(in the rows, 128 means zero)
Which row each row swaps with, under one turn or mirror
vate: [128 113 113 133 144 101 122 132 155 155  81 131 150 121 140 126  98 141
 151 104  87 134 119 147 117 101 141]
buk: [160 156 133 109  98 111 139  98 115 156 140  98 131 100 140 123 136 143
 119  94 113 126 120 117 127 125 124]
fiz: [102 145 128 109 105 101 114 109 154 130  88 111 117  87 149 143 125 138
 144 110 106 108 120 119 142 105  84]
nel: [107 144 157 102 104 100 140 184 119 134 138 140 161  99 120 115 118 144
 128 128 146 148 125 154 146  97  85]
zabo: [ 87 162 146 130 111 128 128 126 135 165 124 126 135 122 123  89 107 121
 132 148 163 145 111 138 125 154 124]
viro: [ 86 166 164  89 100 102 127 167 136 123 125 149 127 107 125 132 110 143
 134 126 127 145 114 160 136 104  88]
fek: [173 128 137 155 122 106 124 115 109 138 115 108 129 158 112 127  90 148
 130 123 113 126 118 117 129 130  84]
Lub: [113 141 137 116  91 104 153  96 147 137  86 113 123 150 142 126 113 111
 106 119 115 116 132 129 137 141 128]
Fera: [102 160 148 131 134 117 116 109 102 141  91 103 173 112 122 144 138 157
 156 117  88 138 126 122 112 107 112]
tamit: [155 114 124 100 103  81 124 129 120 147 117 149 112 116 158 113 132 131
 137 129 127 123  93 135 150 155 119]
zug: [112 113 166 147 144 124 115 153 104 145 105 127 144 129 103 117 123 139
 154 125 110 133 132  99 140 149 152]
ris: [ 87 110 143 127 152 107 174 154 142 141 111 122 125 127 120 138 125 166
 137 141 147 156 136 100 144  89 108]
nonu: [121 100 156 114 149 108 120 127 121 148  95 103 128 112 117 106 115 127
 140 134 125 110 123 123 154 134 159]
ronag: [134 148 128 161  84 121 132 134 136 125 114 153 139  60 122 127 123 141
 159 139 121 159 122 143 137 125 138]
Rab: [135 138 153 125  91 134 108 139 108 114 123 105 155 141 143 141 126 157
  98 131 125 136  96 155 109 106 121]
zin: [134 137 138 178 105 122 133 151 145 113 114 132 156  85 120 123 143 134
 154 127 121 167 148 155 139 100 122]
miku: [142  96 134 140 139 110 143 159 144 139 152 141 123 126 123 138 138 150
 164 132 118 114 136 111 145 130  82]
patur: [133 108 136 145 150 101 138 164 134 134 152 134 135 121 122 123 114 165
 162 110 105 123 122 103 151 124  81]
Peda: [150 128 116 115  93  98 130 113 124 153 130 148 117 106 158 137 141 131
 146 123 103 129  87 143 130 153 103]
Gubep: [ 95 119 141 123 161 115 179 144 141 132 116 130 117 132 125 139 127 172
 147 149 140 138 131 106 132  89 114]
Vod: [ 77 136 134 111 107  97 134 112 148 111 114  95 128  97 142 128 131 134
 138 117 102 117 123 126 133  92  84]
des: [108 138 156 129 109 118 139 146 100 122 146  97 112 131 122 147 117 138
 148 117 146 124 161 116 110 154 102]
lavip: [107 125 127 117 104 121 141 156 107 113 124 114 103 121 156 144 126 144
 134 134 146 145 126 127 154 143  56]
fofan: [151 153  93 142 131 118 147 158 138 159 107 107 127 138 147 115 123 145
 131 135 111 158 169 139 112 111  96]
dozo: [116 163 158 112 129  77 121 144 148 130 104 155  96 133 139 139 128 144
 105 127 125 149 123 108 105 126 132]
Kat: [145 142 128 171  85 133 136 140 133 109 109 154 137  90 122 148 147 136
 157 146 126 158 136 144 134 116 125]
zas: [118 113 164 117 165 120 128 149 116 144 125 101 140 106 106 115 135 145
 138 138 121 133 150 114 155 135 148]
nizu: [118 122 128 129 108 132 139 157 108 110 125 117 113 135 149 133 127 142
 134 141 138 154 116 135 161 141  52]
modud: [ 99 146 134 143 122 154 133 129 132 176 145 117 116 114 119 107 113 113
 134 143 143 168 118 123 125 152 121]
lida: [ 74 132 136 121 153 121 175 151 146 134 110 136 118 123 133 145 130 159
 139 152 134 145 132 101 135  86 107]
zotab: [110 138 135 126 105 102 169  84 145 131  96  92 120 148 146 126 133 127
 127 130 123 132 145 118 149 131 127]
Buzor: [148 151 130 181  99 116 138 144 143 113 117 147 159  80 129 117 139 136
 147 132 118 153 113 148 130 101 119]
lum: [138 110 107 130 135 108 115 145 153 152  84 143 147 112 133 136  99 145
 143  95  93 127 119 147 116 109 135]
rilim: [150 136 156 153  81 131 124 129 124 123 127 127 168 146 141 140 130 169
 104 126 142 149 117 142 118 114 119]
Pofid: [123 160 154 122 126  75 108 143 132 123 104 160 115 130 133 138 134 136
 110 122 118 147 119 113  81 120 127]
Mak: [119 117 137 105 149 121 139 163 103 165  99 102 162 112 112 109 135 132
 130 143 117 136 160 123 158 122 133]
Tato: [106 132 154 156 145 108 125 169 140 147  89 150 109  99 123 125 101 116
 141 143 137 133 116  94 145 123 134]
Teni: [144 152 102 130 128 133 145 161 138 163 106 109 118 125 148 100 129 144
 127 145 119 159 177 124 123 112 107]
Raz: [154 147  98 121 117 125 142 165 139 164 110 119 126 137 159 105 135 148
 130 152 131 145 168 136 124 136 110]
repu: [ 86 128 150 128 164 118 166 153 142 128 103 134 120 138 135 136 119 166
 143 144 130 150 128 100 139  86 114]
Duvo: [112 137 131 128 110 126 140 165 101 107 120 119 117 120 142 144 129 135
 133 149 143 141 135 135 150 124  48]
sume: [100 134 153 150 130 130 143 109  98 144  98 111 171 143 124 141 135 157
 161 123 107 144 126 102 125  98  89]
Pebib: [130 114 117 132 122  92 119 128 148 159  76 129 147 110 125 140 102 156
 156 105 101 129 117 145 111 105 143]
sarev: [129 133 132 143 110 113 146 156 131 156  87 128 180 129 155 131 134 135
 131 134  95 126 125 135 132  66 101]
fero: [117 166 134 126 122  77 113 131 134 118 101 153 118 126 142 141 138 136
 104 119 135 162 112 106  93 134 107]
supub: [158 135 112 159 110 134 145 145 144 124 139 142 128  82 123 126 128 139
 148 134 104 169 128 156 147 117 121]
supem: [114 142 136 131 117 129 145 163 132 165 100 131 178 113 138 130 137 155
 131 130 104 104 100 125 135  70  93]
Fem: [151 138 138 133 142  92 136 125 109 145 110 116 132 172 113 128  91 155
 149 107 132 122 113 116 128 146  95]
rafo: [ 93 162 171 113 106 109 131 184 143 142 122 149 142  99 127  97 111 138
 142 133 154 135 129 146 149 111 102]
lala: [ 97 139 162 118  96 103 151  91 144 149 109 105 107 150 136 120 117 119
 122 151 117 122 144 112 143 131 108]
mirib: [ 99 157 133 131 118 122 132 124 136 172 129 109 124 104 120  99  99 114
 129 147 174 146 118 142 121 142 119]
dagu: [119 174 148 140 131  87 117 137 145 129  98 163 116 122 140 147 133 128
 104 125 115 145 114  99  98 132 130]
nur: [108 171 174 105 119  98 124 170 137 150 118 145 140  94 115 103 120 147
 153 131 145 136 109 145 141  93 112]
tegip: [122 112 114 127 135 104 121 122 155 151  77 131 143 116 132 137  97 151
 145  83  99 135 125 146 118 109 129]
sozoz: [ 95 111 141 169 135 127 127 169 153 135  98 140 127  86 115 135 116 116
 135 134 129 118 120 110 141 128 137]
fosi: [100 147 139 122 130 118 139 121  94 145  87  84 171 118 126 115 144 139
 137 135  98 130 115 117 134  85 119]
zif: [114 108 179 105 156  94 128 155 119 137 102 126 145 128 112 135 129 138
 125 109 120 139 122 125 157 127 148]
fol: [100 131 131 130 104 126 124 153 116 130 105 126 101 116 145 137 106 146
 151 134 150 152 133 124 157 155  58]
kudi: [146 153 106 128 135 125 145 180 135 163 106 106 137 137 152 109 123 139
 115 148 118 135 169 138 127 115  99]
Nusos: [149 139 144 160  97 136 124 132 118 112 119 113 173 146 138 118 132 159
 101 135 139 148 108 148 125 121 121]
Kifa: [152 135 132 117  88 109 121 116 134 160 119 164 118  96 146 127 140 118
 140 123  97 132  98 139 145 151 116]
tego: [107 151 151 132 101 135 141 147 118 129 138  85  98 129 124 132  96 132
 137 136 131 131 162 130 108 130  84]
sog: [ 90 158 136 128 115 126 136 126 149 160 134 129 133 124 124  95 113 107
 111 143 159 162 108 138 118 141 129]
Zib: [103 133 113 140  98 115 148 133 100 119 106 126 122 131 162 138 134 140
 150 133 139 160 131 120 144 137  54]
fibif: [106 153 153 139 133 110 120 123  95 134  78 139 162 108 107 155 139 150
 147 132 101 146 118  99 115 118 133]
bagob: [ 85 136 131 121 103  95 132 115 154 120 103 107 122  88 156 131 126 143
 159 127  87 104 126 123 143 103 113]
Sev: [146 153 137 152  93 146 122 147 123 117 116 122 160 151 138 123 115 168
 109 138 142 149 109 151 110 118 124]
fes: [149 107 136 141 130 123 130 152 143 141 150 139 122 116 118 119 116 172
 174 118 104 116 122 108 144 139 106]
Deru: [156 118 125 115  97  87 141 110 126 144 128 145 133 114 155 131 158 132
 130 141 106 130  87 149 140 127 104]
Taku: [166 145 156 126  96 110 135 106 134 148 154 118 118 117 128 124 124 136
 104 102  95 136 109 119 117 122 123]
femi: [104 146 137 127 119 126 144 127 141 169 140 102 131 109 125 108 109 105
 114 146 165 154  99 142 125 127 125]
visu: [155 145 125 151 137 117 165 132 109 138 118 124 126 170 113 128  96 148
 129 132 135 126 115 103 129 139  87]
vuz: [117 159 151  85 112 104 126 169 126 161 120 145 143 102 115 107 120 126
 128 120 154 140 118 151 152 103  84]
pon: [135 132 125 112  87 108 125 109 132 149 120 147 112 112 155 122 138 123
 146 137 101 133  79 149 139 155 105]
san: [139 143 155 153  82 150 119 142 125 130 119 121 159 145 142 151 107 165
 122 127 141 150 104 143 111 122 124]
Kupi: [111 157 126 144 139 134 154 119 106 154  76  99 152 109 125 141 128 149
 180 140 103 148 134 130 130 105 120]

lala is swapped with fek
des is swapped with buk
nonu is swapped with sume
Deru is swapped with fol
kudi is swapped with dagu
Peda is swapped with lavip
sarev is swapped with Tato
zabo is swapped with Nusos
Rab is swapped with modud
miku is swapped with fiz
Fera is swapped with zas

Which row each row swaps with, under one turn or mirror
roduz: [150 150 125 123  96 109 159  97 111 161 155 140  90 158 114 111]
demat: [ 80 148 119 121 104 131 166 145  84 137 116 134 141 141 121 149]
lus: [147 153 130 128  99 108 156  87 110 158 155 123  96 154 106 107]
seg: [153 155 124 138  98 113 159 100 107 169 143 138  90 155 116 109]
Tem: [147 137 133 123  93  95 112 150 100 104 164 126 112 133 116 128]
Neb: [ 96 148 113 121 119 134 181 154 106 126 127 143 130 139 123 161]
vovon: [ 85 159 123 135 111 136 178 150  96 126 130 148 135 143 130 151]
pul: [121 165 108 130 139 114 106 110 122 142  76 140 133 141 127 140]
vel: [107 150 130 134 111 144 168 157  77 131 117 156 137 137 125 154]
kul: [112 133 120 149 134 110 102 106 115 145  83 150 130 136 133 143]
Gosu: [116 162 122 133 138 108 105 125 134 126  86 161 126 146 149 142]
Lasa: [ 98 141 112 132 111 128 180 145  93 142 128 138 142 139 123 164]
rerev: [122 147 123 140 129 115  98 124 122 138  87 153 136 148 155 133]
Kuv: [151 157 129 128 102 115 159  96 116 163 156 117 105 141  99 121]
baseg: [157 146 131 124 112 117 156  91 107 170 151 130  93 149 115 113]
sakur: [157 143 146 112  91  99 109 137  95 112 164 136 102 147 122 138]
Rakid: [ 98 158 131 121 115 141 169 151  90 125 116 145 154 137 114 145]
zez: [ 96 147 122 121 115 144 170 133 109 101 125 125 150 132 131 147]
dev: [121 149 106 145 135 107 109 103 119 134  79 136 128 126 126 131]
reke: [161 142 131 126 114 119 157  95 107 165 149 140  89 155 117 112]
fede: [117 143 106 156 127 112 103 113 108 122  81 153 113 140 144 129]
vamar: [143 123 145 117 110 106 107 139 100 110 173 125 109 138 117 126]
sot: [111 146 119 134 131 100 105 115 130 137  84 165 124 143 131 119]
Bedip: [164 147 128 122 111 119 160  95 100 167 154 125 104 157 111 136]
Rala: [144 146 151 120  94 109 112 136  99 104 172 138 111 156 114 127]
zap: [122 150 117 120 124  98 117 112 116 134  67 145 129 133 142 132]
Riz: [101 141 114 146 113 142 181 139  87 113 121 145 126 136 131 146]
Nupu: [139 131 144 113 100  97  98 130  89 122 165 140 111 150 109 122]
kef: [105 132 130 132 117 137 180 141  90 127 117 145 143 124 125 161]
loda: [115 159 126 136 123 128 106 106 116 142  87 159 129 159 155 133]
Soro: [120 159 114 139 131  97 112 111 129 123  81 151 121 138 144 131]
zifug: [147 129 147 113 103 105 105 139  94 110 169 128 112 138 118 128]
nug: [162 144 125 110 108 111 166  93 109 156 148 130  93 150 105 125]
mudo: [147 133 135 112  93  92 110 138 107 109 169 131 105 144 117 125]
tez: [158 150 156 115  92 103 100 140  99 121 157 141 113 140 118 133]
mub: [125 140 122 135 125  89 107 111 118 136  79 157 135 134 138 132]
rim: [ 85 158 122 135 123 135 180 138 117 129 126 142 141 142 123 146]
vap: [101 143 118 132 120 144 186 138 111 126 126 130 148 133 131 148]
Bet: [159 160 124 126 110 117 153  89 123 148 147 126  91 161 108 119]
Zik: [153 132 150 117 105  94 101 125  93 114 161 132 128 146 109 123]

vamar is swapped with reke
loda is swapped with zez
baseg is swapped with zifug
Tem is swapped with seg

